A single turn carries every row of the set below to another of its rows. Some are shown first; where does it send the rows asked next?
Z653: -1.93 -1.95 +0.01 +2.50 -0.12 -1.32 +0.11 +0.01 -0.77 -1.12 +1.75 -0.68 -1.62 -0.93 -0.93 -2.74 +1.16 +1.79 +0.73 +2.41 -1.04 -0.52
Z434: +0.85 +0.19 -0.62 -3.67 -0.27 +0.12 +0.07 -1.68 +0.71 -0.48 +0.15 -1.03 -0.86 +1.44 +2.07 +0.99 +0.40 -0.40 -1.29 -0.45 -0.65 +0.75
Z938: -0.60 +0.94 -0.20 -2.04 +0.46 +0.24 -0.19 +0.61 +1.14 -0.71 -0.39 +0.41 +1.30 -3.25 +0.13 +0.06 -2.59 +1.06 -2.48 -2.12 +0.11 -1.56
Z39: +0.27 +0.66 -0.29 -3.99 -0.36 +0.98 +0.48 -0.98 +0.43 -0.19 +0.22 -1.38 -0.51 +1.06 +2.36 +1.38 +0.47 -0.29 -1.03 -0.61 -0.86 +0.41
Z592: -1.67 -1.98 -0.51 +2.39 +0.05 -1.54 +0.05 -0.25 -0.25 -1.17 +1.34 -0.47 -1.47 -0.59 -0.78 -2.32 +0.97 +1.54 +0.46 +3.55 -0.44 -0.25
Z258: +0.10 -0.17 -0.36 -1.74 +0.92 -0.13 +0.26 +1.64 +0.80 -0.20 -0.31 +0.99 +1.35 -3.28 -0.05 +0.01 -2.26 -0.18 -2.89 -1.78 +0.29 -1.63
Z91: -0.50 -1.00 +1.24 +0.04 -0.87 -2.27 -0.26 +1.98 -0.98 -0.46 +2.30 +1.65 +0.62 -0.70 -0.66 -2.17 +0.80 +3.06 +1.65 -1.24 +1.45 -0.24
Z519: -1.79 -0.43 -0.34 +1.01 +0.99 -0.47 -0.23 -1.17 +0.85 +1.76 -0.60 +0.11 +0.31 +0.33 -1.45 -0.93 +1.00 -2.96 -2.06 +0.58 -3.33 -0.14
Z861: +0.03 +0.21 -0.57 -2.16 +1.08 -0.52 -0.28 +1.43 +1.46 -0.08 -0.38 +1.16 +1.18 -3.35 +0.20 -0.52 -1.93 +0.66 -3.20 -1.69 +0.39 -1.63
Z993: +0.72 +1.63 +2.02 +0.82 -0.38 -0.75 +0.40 -2.78 -2.02 -0.80 +1.00 -1.31 +0.34 +1.56 +0.47 +2.25 +0.60 +0.62 -0.48 -0.18 +0.31 +0.98
Z857: -1.40 +1.10 -0.85 -1.32 -0.18 +2.12 -2.11 -0.16 +0.21 -1.90 +0.55 -0.45 +0.92 +0.00 +0.30 +0.35 -0.03 +1.11 -1.97 -3.20 +1.80 +1.59
Z882: +1.53 -1.43 -0.81 +2.65 +0.56 -1.25 -0.03 -0.42 -0.09 +0.39 -1.27 +1.93 -0.05 -2.15 -2.59 -1.92 +0.50 +0.66 +0.69 +0.10 -2.72 -1.06
Z978: -1.18 -1.36 +0.97 +0.99 -1.32 -2.42 +0.26 +1.83 -1.24 -0.38 +1.65 +0.88 +0.79 -0.61 -1.22 -2.24 +0.32 +2.60 +2.12 -1.50 +1.38 -0.76
Z876: +0.89 -1.72 -1.26 +1.40 +0.72 -0.85 +0.18 +0.34 +0.28 +0.57 -0.96 +2.57 +0.57 -1.57 -1.99 -2.32 +0.17 -0.22 +1.31 +0.07 -2.88 -0.81
Z849: -0.27 -1.22 +1.87 -0.25 -0.55 -1.41 -0.24 +2.20 -1.50 -0.57 +2.59 +1.18 +0.78 -0.97 -1.22 -2.25 +0.78 +2.81 +1.49 -1.09 +1.61 -0.50
Z152: -1.88 -1.64 -0.41 +2.73 +0.01 -1.05 +0.17 +0.20 -0.91 -0.77 +1.67 -0.68 -1.90 -0.77 -0.75 -2.10 +0.88 +1.76 +0.23 +2.68 -1.12 -0.98
Z76: -0.01 +1.55 -0.71 -1.04 +0.70 +1.64 -1.14 +0.14 +0.45 -2.81 -0.06 -0.08 +1.29 -0.18 +0.05 -0.16 -0.27 +1.53 -1.65 -2.19 +2.75 +1.45
Z639: +1.10 -1.18 -1.15 +1.60 +0.36 -0.95 +0.53 +1.16 +0.21 +0.46 -1.15 +2.38 +1.00 -1.68 -1.60 -1.88 +0.39 +0.46 +1.78 +0.44 -3.23 -0.70
Z961: +0.15 +1.90 +2.15 +0.82 +0.09 -1.28 +0.02 -1.95 -1.56 -1.47 +1.77 -1.10 +0.22 +1.38 -0.31 +2.34 +1.54 +1.17 +0.02 +0.81 -0.59 +1.26
Z307: -0.22 +1.40 -0.64 -0.60 +0.84 +1.69 -1.75 +0.46 +0.79 -2.33 -0.35 -0.22 +1.09 +0.64 -0.08 +0.27 -0.39 +1.27 -1.11 -2.40 +2.52 +1.82
Z70: -1.89 -0.75 +0.06 +1.11 +0.25 +0.07 -0.52 -1.28 -0.12 +1.74 -0.31 -0.17 +0.62 -0.12 -1.91 -1.52 +0.57 -2.46 -1.53 -0.05 -3.70 -0.84
Z897: -1.80 -1.50 +0.08 +2.34 -1.05 -1.39 +1.11 +0.03 -0.57 -1.04 +1.36 +0.46 -1.26 -2.19 -0.73 -1.75 +0.52 +1.46 +0.89 +2.68 -1.16 -1.44
Z370: +0.76 +0.83 -0.37 -3.38 -0.78 +0.08 +0.23 -1.75 +0.25 -0.47 +0.26 -1.51 -0.31 +0.90 +1.89 +1.70 -0.10 -0.60 -0.81 -0.55 -0.57 +0.88
Z868: -0.38 +1.52 -0.57 -0.95 +0.95 +1.69 -1.54 +0.29 +0.59 -2.64 -0.37 +0.35 +1.21 -0.14 +0.38 -0.22 +0.14 +1.22 -0.70 -1.69 +2.71 +2.37
Z236: +1.48 -0.97 -1.70 +1.19 +0.55 -1.07 +0.15 +0.84 -0.09 +0.12 -1.03 +2.76 +0.21 -2.04 -1.20 -2.33 +0.78 +0.25 +0.97 +0.03 -3.34 -0.21
Z155: +0.23 +1.96 +1.91 +1.07 +0.02 -1.20 +0.12 -2.47 -1.31 -0.80 +1.25 -0.66 +0.20 +1.79 +0.36 +1.89 +1.60 +1.15 -0.38 +0.79 +0.26 +1.82
Z383: -1.81 -0.66 +0.07 +1.19 +0.83 -0.65 +0.06 -0.90 +1.00 +1.19 +0.03 -0.45 +0.18 +0.35 -1.17 -0.21 +0.41 -3.05 -1.76 -0.04 -3.57 -0.26
Z616: +0.20 +0.03 +0.34 -3.53 -1.00 +0.43 +0.96 -1.32 +0.56 -0.31 -0.78 -1.33 +0.35 +1.58 +0.99 +1.51 +0.07 +0.13 -0.69 -1.25 -0.03 +1.52

Z861 -> Z519
Z76 -> Z876
Where do these go?
Z897 -> Z857
Z961 -> Z849
Z236 -> Z434
Z639 -> Z39
Z978 -> Z938

